In the rows, 128 means zero.
Named turns come first, each shown by rows before and after it. Which turns, in which order, take the first row of each pair that follows to the second? Write the first one first, as in the answered first pair.
Z (before => after):
[112  94 120 128 140  98 123 120 157 144] => [126 103 113 115 143  89 143 134 133 116]
[126 106 127 139 106 136  87 146  77 171] => [132 108 117 132 125 127 104 152  58 149]
[123 148  87 135 129 136 164 143 108 150] => [126 157  98 133 113 143 159 142 123 161]
[121 102 129 118 123 121 131 129 171 136] => [114  91 120 114 147 115 137 122 151 130]
F (before => after):
[118 133 137 150 135 111 135 118 117 130] => [119 137 135 148 136 118 132 115 126 131]
[125 143 113 143 128 133  98 134  69 133] => [140 157 129 151 106 138 128 136  86 157]
[153 145 160 139  73 146 116 147 167 148] => [136 145 146 120  99 145  91 144 188 114]
[133 133  98 127 149 141 108 120  91 132] => [144 139 108 141 132 140 127 119  85 157]
G (before => after):
[132 111 117 127 146 126 140 132 102 100] => [132 112 127 117 137 120 144 135 120  93]
[150 147 104 134 157 110 181 126  96  97] => [125 100 103 136 169 103 159 111  93  98]
[138 125 146 132 101 109 172 136  92 145] => [125  99 143 139 116 108 156 124  90 146]
Pairs:
(2 to 4 turns a pair)
[131 126 145 124  97 125 157 125 163 111] => [113 112 134 120 120 127 122 114 172  96]  F, Z
[105 108 136 124 120 125 115 147 167 122] => [120 134 120 118 122 116 103 172 128 106]  F, G, F, F
[121 127 148 159 114 156 147 128 129 163] => [117 128 136 151 138 153 169 109 124 151]  Z, F
[101 125 119 135 146 140  82 108 171 133] => [135 171 102 118 158 124 133 131 122  83]  Z, G, G
[164 168 133 151 118 122 121 136  68 131] => [156 187 152 151 105 143 109 129 139 144]  Z, F
[ 97 115 151 132 116 150 121 107 196 151] => [108  84 148 152 101 138 128 120 125 180]  F, F, F, F
[112 115 123 119 155 121 157 105 139  76] => [111 126 146 134 116 140 130 110 186 117]  Z, Z
[143 147 116 151 135 128 146 129  73 149] => [153 182 137 135 113 141 148 138 138 141]  Z, F
[132 181 127 120 155 146 118 140 140 132] => [112 138 117 120 166 136  85 138 122 127]  F, Z, G
[116 121 137 131 112 118 113 128 169 110] => [109  91 117 140 134 111 115 115 121 119]  Z, F
[114 124 145 126 121 142 121 115 175 130] => [125 158 123 127 142 149 108 119 153 113]  G, F
[119 109 133 136  88 133 106 131 131 160] => [103  98 112 128 146 130 108 100 128 126]  F, F, Z
[126  98 116 129 140 111 143 146  86 115] => [145 131 128 120 122 111 164 159 104 108]  G, G
[132 128 134 158 100 136 129 129 128 177] => [126 148 125 158 125 147 119 115 139 176]  F, G
[138 129 125 129 122 119 136 145  93 132] => [126 151 124 112 138 128 129 139 146 107]  F, F, F
[123 146 127 137 130 145 118 116 173 166] => [130 136  94 106 162 118 105 147 104 102]  F, F, Z
[136 125 116 120 124 116 137 142  79 105] => [137 154 112 137 154 136 133 114  90 126]  F, F, F, G
[108 101 137 122 134 122 160 103 174 117] => [110  77 121 121 146 108 151 117 114 107]  Z, F, F
[ 95  95 124 125 153 128  85 114 151 115] => [137 145 122  98 140 117 138 151 125  71]  Z, G
[111  83 151 123 106 123 153 119 176 128] => [112 110 138 157 128 145 145  87 159 173]  G, Z, G
[149 156 123 115 123 133 154 124  89 120] => [123 130 106 111 156 134 122 106  92  99]  F, F, F, G
[133 123 104 129 164 132 105 128  63  93] => [160 125 139 119  94 120 161 166  82 103]  F, G, Z, G
[147 151  93 131 154 115 127 140  60  99] => [119 145 125 164 108 151  72 116 134 183]  Z, Z
[115 102 111 125 136 131 106 132 108 123] => [137 118 121 132 125 127 164 126 102 131]  F, F, Z, Z
[111  77 126 139  96 131  67 147 116 155] => [127 115 143 109  74 128  88 169 169 121]  G, F
[168 150 130 127  96 121 147 168  99 142] => [141 153 112  96 141 124 105 166 133  84]  F, F, F
[156 149 126 137  95 123 146 158  90 148] => [112 116 146 132 107 142 112 120 184 155]  Z, G, F, F
[106  87 122 132 124 140  60 132 136  96] => [104 111 129 140 130 156  68 110 176 122]  G, Z
[158 178 119 108 123 123 137 142 123 128] => [137 169 128 123 124 134  97 132 156 148]  F, Z
